In the rows, zero is written as 128.
The rows of Y fall into 4 groups and each row is roughly a mix of its group's hidden directions.
Y:
[[127 133 143 157 158  98 117 128 184 146]
 [154 119  99 116  73 137 158 116 138 148]
 [123 154 192 138 140 120 145 141 156 137]
 [ 91 153  97 153 129 125 113 106 100  91]
 [ 96 116 114 172 140 132 127  99 160  96]
 [120 142 114 191 126 130 104 100 129 153]
 [132 130 134 108 181 174 156 115 120 137]
 [126 162  89 152  98 138 138 156 135 163]
 [ 91 142 124 179 129 128 108 134 156  97]
 [169 103 135 136 123 174 143 104 159 117]
 [124 112 166 140 158 129  86 154 137  94]
 [112 130  99 156  96 130 104 117 116  76]
 [ 87 157 122 139 160 105 107 117 104  95]
 [ 96 118 132 110 153 105 127 185 148 140]
 [125 132 123  67 116 120 131  90 133  96]
 [ 97 145 159 159 152 102  97 148 154 129]
 [140 139 111 107  96  76 159 133 137 154]
 [127 116 148 139 164 148 168 122 133 177]
 [148  83 136 122 102 103 118  87 108 106]
 [145 130 127 139 124 166 103 165 168 159]
 [140 121 167 180 133 123 112 105 160 113]
 [135 108 145 126 110  98  92  97 118  82]
 [161  86  85 116 126 160 132 124 151 132]
 [134 106 116 141 101 147  71 135 125 162]
 [115 147 147 122 139  67 142 114  99 110]
 [129 102 120 119 122 188 134 124 171 121]
 [136 121  83  69 142 141 134 140 119 139]
 [121 100  97 126 104 183 129 110 109 111]
 [132 151 154 105 140  70 148 127 100 127]
 [120 117 103 140  96 188 105 143 121 120]
 [150  96 126 103 153 111 160  82 134 143]
 [191 113 112 100 145 140 145 106 127 128]
 [125 119 164 109 179 171 116 119 129 130]
 [115 160 142 151 174 155 100 105 132 110]
 [172 120 104  77 159 136 134 116 129 130]
 [136 137 111 169 114 104 152 156 123 174]
 [145 125 103 115  85 130 169 152 126 163]
 [141 118 105 113 104 138 176 151 125 171]
 [110 185 109 142 122 136 105 164 145 121]
 [132 101 114 169 109 108 100  84 114 134]
 [109 150 149 135 121  97  84 146 145  90]
 [120 101 138 139 179 147 153 111 126 168]
 [130 109 115 149 104 150  71 138 136 159]
 [123 124 114 147 143 176 151 130 177 109]
 [102 143 134 173 151 114 125 130 177 108]
 [108 111 104 153 145  85  85 143 144 136]
 [159 147 145  96 116 131 117 172 110 165]
 [ 95 107  79 133  96 129 126 161 115 144]
 [143 125  93 150  68 107 145 139 133 136]
 [166  93 108 151  93 159 153 119 129 131]
 [139 107 142 147 107 115 169 127 134 182]
 [133 120 109  94  89 148 126  91 133  89]
 [126  92 140 125 157 120  97  86 112  95]
 [150 112 138 116 125 188 146 111 161 116]
 [ 97 110 118 171 137 105 109  89 146 109]
 [134 134 128 169 130  94 140 169 127 169]
 [152 135 126  74 123 154 145 122 111  88]
 [ 77 107  96 128 118 148 108 157 154 134]
 [110 116 120 186 127 105 109 119 135 167]
 [ 71 116 100 119 119 148 111 159 148 134]
 [146 131  76 120  86 144 153 138 115 151]
 [107 168 119 141 153 150 138 168 148 159]
 [104 161 179 120 159 126 111 118 150 112]
 [134 140  90 116  94 134 169 101 120 160]
 [143 124 131  91 102 116 118 130  67 144]
 [147 106  95 144  83 135 157 136  94 141]
 [151 170 134 141  91 149 165 130 134 155]
 [142 142 135 111 158 147 184 137 161 116]
 [185 129 128 108 166 103 125 103 125 126]
 [115 127 126  95 129 155 109  88 125  78]
 [112 116  81  80 122 155 137 151 122 140]
 [ 96 152 128  96 159 115 117  95 112  94]
 [191 125 149 145 143 112 135  94 127 120]
 [ 93 121 122 155 137  97 136  87 124  89]
 [172  91  95 133 153 116 108 116 155 131]
 [121  83 154 114 166 121 159 132 131 159]
 [113 114 131 166 151  92 110  99 167 133]
 [101 123 116 164 146 144 145 108 169  92]
 [ 93 158 100 134 125  93 118 109 106  92]
 [146  98  99 167  83 127 145 134 107 139]
 [145  99 138 179  98 157 135 115 152 121]
 [144 136 125 131 132 180 132 164 171 141]
 [ 68 135 132 152  91 138 129 154 122 131]
 [117 148 108 119 104  61 131 130 127 108]
 [138 132 157  89 156  95 147 140 141 164]
 [ 93 145 111 170 143 134 102 121 102  94]
 [115 136 169 142 136  99  87 118 140  90]
 [110 133  99 142 114 172 118  91 109  95]
 [116 130 169 128 185 112 105 151 129 125]
 [142 112 125 128 103 129  72 139 113 172]
 [128 121 107 149 156 162 155 114 121 178]
 [129 124 158 139 180 162 130 139 124 165]]
Each list below has three rows that fit no group; the rest each fit one group, if only roughly. Name those rows in the order they come.
  j174: [110 131 120 133 108 102  94 127 129  66]
  j229: [145 145 108 113 135 171 114  98 111  84]
  j159: [130 159 144 113 104 105 110 172  87 134]
  j260: [116 154 141 120 173 100 148 135 119 172]
  j503: [160 115 132  84 100 153 139 154 139  97]
  j472: [ 85 157 113 125 140 162 138 130  90 102]
  j405: [132 102 137 113 115 172 105 102 137  83]
  j460: [168  96 148 111  95 116 137 155 160 137]
  j74: [132 110  83 101  95 111 104 129 110  96]
  j56: [146 127 149 103 147  71 129 118 118 163]
  j381: [135 171 153 104 125 103 148 163  99 113]
  j591: [ 78  98 130 151 128 130 128 166 154 148]
  j616: [148  83 133 143  97 113 151 100 114 161]
 => j503; j472; j591
  j112: [142 166  95 153  93 154 147 127 128 158]
  j844: [140 147 105 110 145 174 118  94 101 101]
  j356: [161 107 148 103 105  93 133 161 159 137]
  j147: [147 176 134  99 122 134 137 156  98  96]
  j370: [181 120 108 135 111 105 151 121  87 137]
  j200: [139 104  86 128 116 138 163 130 119 178]
  j718: [130 132 100  94  78 101 135 107 135 102]
  j889: [123 123 142 182 102 105 151 151 153 145]
  j54: [143 122 138  92 146 105 179  97 110 122]
  j442: [143  98 143 150 128 190 104 131 137 119]
  j983: [116  95 111 126 103 119 100  96  79 125]
  j831: [131 134 118 102 126 170 179 132 113  96]
  j713: [160 141 114  96 105 118 124 102 127  76]
 => j147; j889; j713
  j620: [119 133 134 144 189 164 144 107 127 147]
  j802: [ 96 162 111 105 139  84 130 103 111 108]
  j662: [122  87 117 163 121 106 142 119 128 178]
  j306: [109 168 137 146 103  98 101 160 154 118]
  j176: [121 116 123 178 119 154  91 142 127  89]
  j462: [122 108 109 160 129 160  87 127 171 138]
  j989: [134 138 130 111  94 166 152  96  87 116]
  j866: [132 146 139 175 160 158 154 147 128 156]
  j684: [107 134 117  63 144 161 132 141 138 133]
  j332: [101 164  99 127 161 147  93 151 137 110]
  j761: [141 158 141 128 151 180 148  89 125 119]
  j267: [159 147 150 140  68 119 149 110 129 132]
  j263: [112 124 164 182 127 123 106 119 162 115]
  j513: [144 126 110 173 128 168 157 129 164 134]
 => j989; j866; j513
  j108: [144 108 149 135 133 137 127  63 103 109]
  j440: [148 139 118 102 103 147 107 110 111  72]
  j65: [ 70 167 145 120 155 143 121 128 133 115]
  j819: [134  88 111  82 162 146 150 126 109 128]
  j214: [133 124 151  89 124 141 133  76 137  91]
  j686: [161 134 128 108  82 114 168 112 112 150]
  j845: [116 138  74 139 100 112  89 149 123 115]
  j182: [116  76 134 138 112  78 105 117 118 131]
  j720: [120 130 131 138 189 171 132 103 120 131]
  j673: [148 103 136 186 131 103 105 113 152 123]
  j346: [144 119 163  66 153 118 135 124 144 133]
  j857: [150 122 109  78 169 150 122 117 153 120]
  j411: [161 100 128 109 147 152 141 117 163 169]
  j428: [160 103 140 139  93 122 139  75 110 127]
 => j65; j214; j686
  j609: [103 100 109 178 138 142 100 104 136 150]
  j136: [157 148 151  83 135 103 154 145 104 147]
  j155: [148  99 157 130 123 149  80 162 138 148]
  j94: [171  97 140 124  91 149 128 151 161 136]
  j737: [116 154 123 148 130 122  74 112 127  84]
  j226: [137 122 136  97 157 176 122 111 169 115]
  j604: [172 121 119 123 149 186 131 116 132 109]
  j775: [157 154 153 109 134 107 122 166 141 171]
  j913: [162  93 132 126  78 135 121 146 155 111]
  j875: [ 94 137 117 136 145  75  93 147 116 139]
  j51: [135 145 127 119 166  67 102 129 116 136]
 => j609; j155; j604
  j255: [ 91 124 139 174 148 110 112  98 126  98]
  j242: [135 142 152 131  76  83 122 148 145 114]
  j250: [159 160 140 138 141 160 145 152 164 156]
  j243: [104 161 136 129 133 119 168 133 113  75]
  j354: [162 133 140 107 131 120 113 159 143 184]
  j324: [137 115 137  93 135 187 137  93 130 124]
  j93: [ 97 151  97 152 161 131 101 157 139 152]
  j814: [101 143 127 127 169  90  85 142 145 132]
  j133: [137 114 121 139 169  90  85 121 158 128]
  j729: [113 126 162 125 168 149 101 111 172 135]
  j624: [122 127 144  73 155 156 126  92 130 110]
  j623: [141 134 127  75 129 135 166 100 130 162]
  j535: [146 151 122 110 151  74 126 128  87 136]
 => j255; j250; j729
  j800: [116 164 129 132 127 163 158 168 133  93]
  j749: [118 111 173 114 119  80 137 155 150 117]
  j950: [135  90  93 112 156 160 151 115 107 150]
  j661: [ 85  94 109 157 118  99 104 102 130 135]
  j682: [154  93 132 111 136  95 115  93 122 169]
  j373: [152 123  78 117 106 156 170 137 135 135]
  j934: [100 106 118 167  95 109 146  96 142 104]
  j865: [118 119 112 169 102 143  96 131 119  80]
  j374: [131 147 189 133  97 103 120 131 146 108]
  j121: [105 124 107 147 183 155 125 142 138 161]
  j437: [123 140 105 168 124 129 160 139 117 181]
 => j661; j373; j934
  j657: [102 124  97 175 152 166 134 121 143 111]
  j940: [122 146 103  98 132  90 134 146  78 143]
  j849: [135  84 121 141 124 154 157 154 126 172]
  j98: [173 112 109 144  96 124 158 121  91 137]
  j697: [176 133 147 142 103 135 162 107  92 127]
  j873: [119 122 123 107 186 165 115 110 114 108]
  j559: [119 178 141 125 111 133 132 182 117 110]
  j69: [145 123  69 141  85 131 130 117 114 143]
  j836: [146 156 129 104 144 173 125 101 114  89]
  j276: [141 126 152 135 159 119 193 116 136 116]
 => j657; j849; j276
  j363: [140 122 132 163 145  67 136 153 125 145]
  j869: [120 102 109 128  96 121  98  98  78 129]
  j377: [144 157 126  89 155  93 131 125  86 134]
  j262: [104 111 116 142 161 119  84 133 173 132]
  j223: [136 151 148  83 111 130 159 171 141 115]
  j228: [ 91 142 132 137 163 135  95 114 111  84]
  j769: [160 113 127 138  82  99 138 160 156 144]
  j517: [119 142 134 134 166  89 116 135 175 155]
  j61: [111 103 124 141 131  83 115  75 112 121]
  j327: [118 155 148 125 173 167 137 114  94 111]
 => j363; j517; j327
  j746: [110 172 149 129 166 146 100 146 141 103]
  j97: [139 129 119  98 105 126 147 143  68 152]
  j876: [128 121 161 151 111 178 140 113 164 113]
  j280: [127 145  85 168 105 135 157 123 107 157]
  j594: [154  97 146 142 102 139 140  85  99 103]
  j3: [ 83 146 153 109 154 147 106 132 165 116]
  j83: [118 102 149 172 109  83 118 119 137 152]
  j724: [138  98 131 187 115 117 103 121 160 127]
  j368: [ 95 141 127 151 164 112  78 135 142 110]
  j46: [146 136 123 109  95 153 176 131  88 135]
  j427: [118 169 147 123 147  88 158 133 115 162]
  j11: [127 156 154 124 163  88 168 130 147 114]
  j134: [ 91 159 121 139 175 140 127 104  97 130]
 => j97; j594; j427
  j790: [142 101  98  88  95 150 135 106 153 113]
  j752: [126 168 177 153 144 132 111 112 144 102]
  j939: [117  98 145 113 130  88  88 136 125  88]
  j376: [150 155 170  95 158 148 140 104 139 112]
  j985: [110  88 104 160 124 137  97  88 145 128]
  j292: [108 168 123 168 135 127  80 128 142 113]
  j303: [117 149 115 152 137  69 143 155 119 152]
  j307: [123  78  93 121 160 132 113 103 101 125]
  j952: [133 167  77 119  94 146 129 155 124 127]
  j380: [124 155 147 160  89  90 102 136 151 117]
  j246: [110 135  99 111 125  61 114 112 128 121]
  j637: [140 138 151 141 145  89 100 143 161 168]
  j890: [117 136 128 112 180 161 105 113 115  92]
  j87: [145  82 132 102 136 181 139 127 122 145]
 => j790; j246; j87
  j171: [137  86 106 139 143 158 127  99 170 144]
  j235: [145 110 160  72 142 156 136 116 145 143]
  j560: [125  99 105 107 158 152 102 130 177 124]
  j430: [106 157 122  90 144 127 157  86 116 104]
  j256: [162 160 171 105 138 105 160 133 138 139]
  j853: [124 132 115 140 179 174 135  96 116 140]
  j526: [153 130 125 157  71 116 144 107 121 156]
  j474: [ 73 153 164 135 140 124 106 138 149 114]
  j264: [124 116 155 120 107 113  82 135 160  87]
  j132: [118 144 104 180 133 134 148 137 107 170]
  j53: [150 100 127 159  80 125 108 159 141 111]
 => j430; j256; j264
  j408: [107 119 112 124 129  96  74 137 127  87]
  j326: [120 135 134  82 127 170 148 143 119  87]
  j524: [ 94 157 132 137  93  90 143 142 137  94]
  j355: [135 105 125 164 121 194 115 127 125 122]
  j244: [137 110 108 184  92 154 115 144 127 118]
  j143: [132  92 126 133 126 119 169 136 128 185]
  j668: [100 116 105 109 164 117  91 141 168 128]
  j839: [142 130 120 166 110 129  93  75 112 116]
  j518: [144  83 113 126 162  97  87 119 133 123]
  j579: [148 160 146 116 139 156 144 181 148 140]
 => j326; j524; j518
  j735: [ 96  94 100 148 128 126  94 148 167 134]
  j958: [157 117 142 173 146  85 103 110 140 125]
  j881: [109 157 158 120 155 124  74 140 148 137]
  j479: [124 165 111  94 111 139 127 169 134  90]
  j962: [129 123 173  79 170 136 122 125 138 136]
  j284: [116 121 149 124 174 106 148 152 107 170]
  j858: [125 111  83 152 123 129  71 124 136 139]
  j331: [113 129 124 166 119 101  92 150 125  82]
  j209: [ 81 112 106 163  93 123 115 157 130 136]
  j803: [ 67 137 113 139 123 108 101 160 123 132]
  j738: [119 106 157 128 111  91 157 160 150 160]
 => j881; j284; j858
  j106: [190 116 111 120 121 125 157 110 100 134]
  j813: [135 132 138 146 117 117  72 155 143 168]
  j548: [129 147 140  72 158 100 149 113 134 149]
  j861: [108 106 131 162 127 193 122 122 131 126]
  j846: [148 117 114 143  83 154  81 136 147 137]
  j516: [141 126 117 127 103 183 102 164 129 148]
  j667: [175 141 122  93 129 129 163 115  91 129]
  j577: [158 170  98 127  87 154 145 126 115 135]
  j651: [149 146 123 105 113 102 157 124  71 135]
  j640: [119 122 138  71 168 108 152 112 138 130]
  j626: [126 151  77 150 117 153  90 121 113 111]
  j15: [110  98 129 112 193 142 138 140 132 145]
 => j861; j846; j640
  j926: [101 157 129 140 110  88 126 142  78 136]
  j397: [176 129 150 138 151 135 164  91 135 144]
  j999: [153 151  97  92 109 168 151 128 112 111]
  j760: [136 132 107 107 121 193 113 147 146 146]
  j81: [139  95 142 134 162 150 155  81 114 144]
  j553: [106 111 163 117 165 105  98 136 143  93]
  j344: [139 136 130 107  93 151  96 162  92 153]
  j312: [119 120 115 103 113 161 162 117  94  86]
  j266: [102 126 169 119 150  93 112 165 152 118]
  j314: [129 166  87 127 125 124 157 151  99 161]
  j113: [125 151 125  85 147  92 157 116 123 165]
  j660: [143 137 168 157 124 140 170 116 145 164]
 => j397; j760; j314
  j149: [147 142 112 129  99 146  83 147 116  84]
  j647: [167 139 139  78 159 146 144 104 133 119]
  j340: [173 119 155 121 151 150 128  94 162 113]
  j908: [165 102 133 185 122 109 121 107 141 125]
  j826: [154  91 148 110 103 173 112 120 148 110]
  j643: [151 120  91 118 133 166 131  86  97 113]
  j840: [ 84 161 106 142 112 131 118 172 142 144]
  j723: [108 128 114 164  91  93 134 143  90 142]
  j37: [119 100 105 146  96 155  80 116 107 135]
  j910: [166  91 137 142  91 149 128 156 153 139]
  j341: [ 86 130 112 120 145 154 113 178 117 152]
 => j149; j840; j341
  j12: [147 111 154 161 129 108 119 181 146 147]
  j778: [121  80 117 155 142 116 145 120 128 178]
  j975: [104 126 119  93 121 188 134 135 155 124]
  j10: [ 69 159 147  99 140 143 119 143 139 123]
  j24: [103 140 127 170 152 129 132 149 147 178]
  j82: [130 164 174 136  94 101 117 129 147 103]
  j629: [161  85 126 113 103 149 136 168 146 143]
  j672: [165 106 140 146  77 134 160 122 138 144]
  j273: [110 154  79 154  98 127 153 111 107 138]
  j842: [138 122 142 136 124  88  95  99  81 145]
  j589: [119 106 135 146  99 186 142 127 159 119]
 => j629; j672; j842
  j955: [105 164 134  98 166  90 141 115 118 148]
  j606: [162  95 131 136 121 181 130 113 158 140]
  j361: [131 144 135 131 156 112 159 143 123 190]
  j448: [168 139 106  93 156 147 129 138 153 161]
  j338: [139 147 144  82 180 129 119 108 143 119]
  j768: [131  96 116 100 166 157 166 125 119 153]
  j357: [183 113 107 126 107 128 161 117  97 139]
  j930: [147 133 170 135 120 177 148 104 150 110]
  j57: [131 113 138  84 115 147 116 103 144  78]
  j328: [134 113 113 161 110 195 123 121 123 126]
  j298: [146 129 161  89 132 142 132 107 121  75]
  j628: [115 169  89 131  76 125 131 141 125 142]
 => j606; j448; j628
  j130: [151 166 135  99  99 141 122 124 122  78]
  j691: [135 156 101 132 115 142  84 116 117  80]
  j403: [124 162 125 143 135 143 101 188 131 147]
  j485: [ 88 116 127 117 139 166 111 139 178 119]
  j110: [143 102 110 151  70 134 114 130 138  97]
  j808: [145 155  94 149 103  85 109 125 106 105]
  j823: [147 120 118 151 146  64 106 121 109 130]
  j249: [154 139 140 117 110 121  91 162 120 177]
  j726: [117 104  99 110 104 164 138 108  87 105]
  j431: [106 153  66 127 116 109 121 110 107 116]
  j446: [ 88 159 100 162 145 119 118 114  96 112]
 => j403; j808; j431
  j418: [148 129 115  83  85  87 141 125 141 124]
  j740: [119 129 113 158 103  91 103 154 130  84]
  j366: [172 127 117 120 151 139 151  78 111 110]
  j445: [133 158 149 121 145  95 159  95 113  92]
  j378: [ 86 162 115 139 168 128 122 105  96 118]
  j590: [123 114 149  78 165  98 133 125 129 160]
  j961: [107 166 144 157 140 143 136 162 157  96]
  j371: [152 117 108 103 155 168 157  98 103 136]
  j352: [ 98 137  93 137 145 133 124 176 139 165]
  j100: [125 140 153  73 166 110 142 116 134 150]
 => j366; j445; j590
  j241: [129 134 145 179 101  89 134 130  94 132]
  j601: [137 150 100 143 153 162 142 137 180 138]
  j404: [128 141 174 142  96  88 108 130 146 105]
  j477: [109 138  89 181 104 112 122 132 107 111]
  j68: [ 96 143 121 163 126 155 147 136 137  76]
  j115: [137 154 153  84 148 151 114 123 165 104]
  j564: [153 103 133 120 118 193 141 115 137 148]
  j683: [141 175 115  92 120 162 143 150 126 102]
  j500: [140  82  85 112  99 114 141 133 107 146]
  j794: [103 147 110 168 123  88 106 142 112  96]
  j732: [ 84 125 100 100  97 104 110 133 129  96]
 => j601; j115; j732
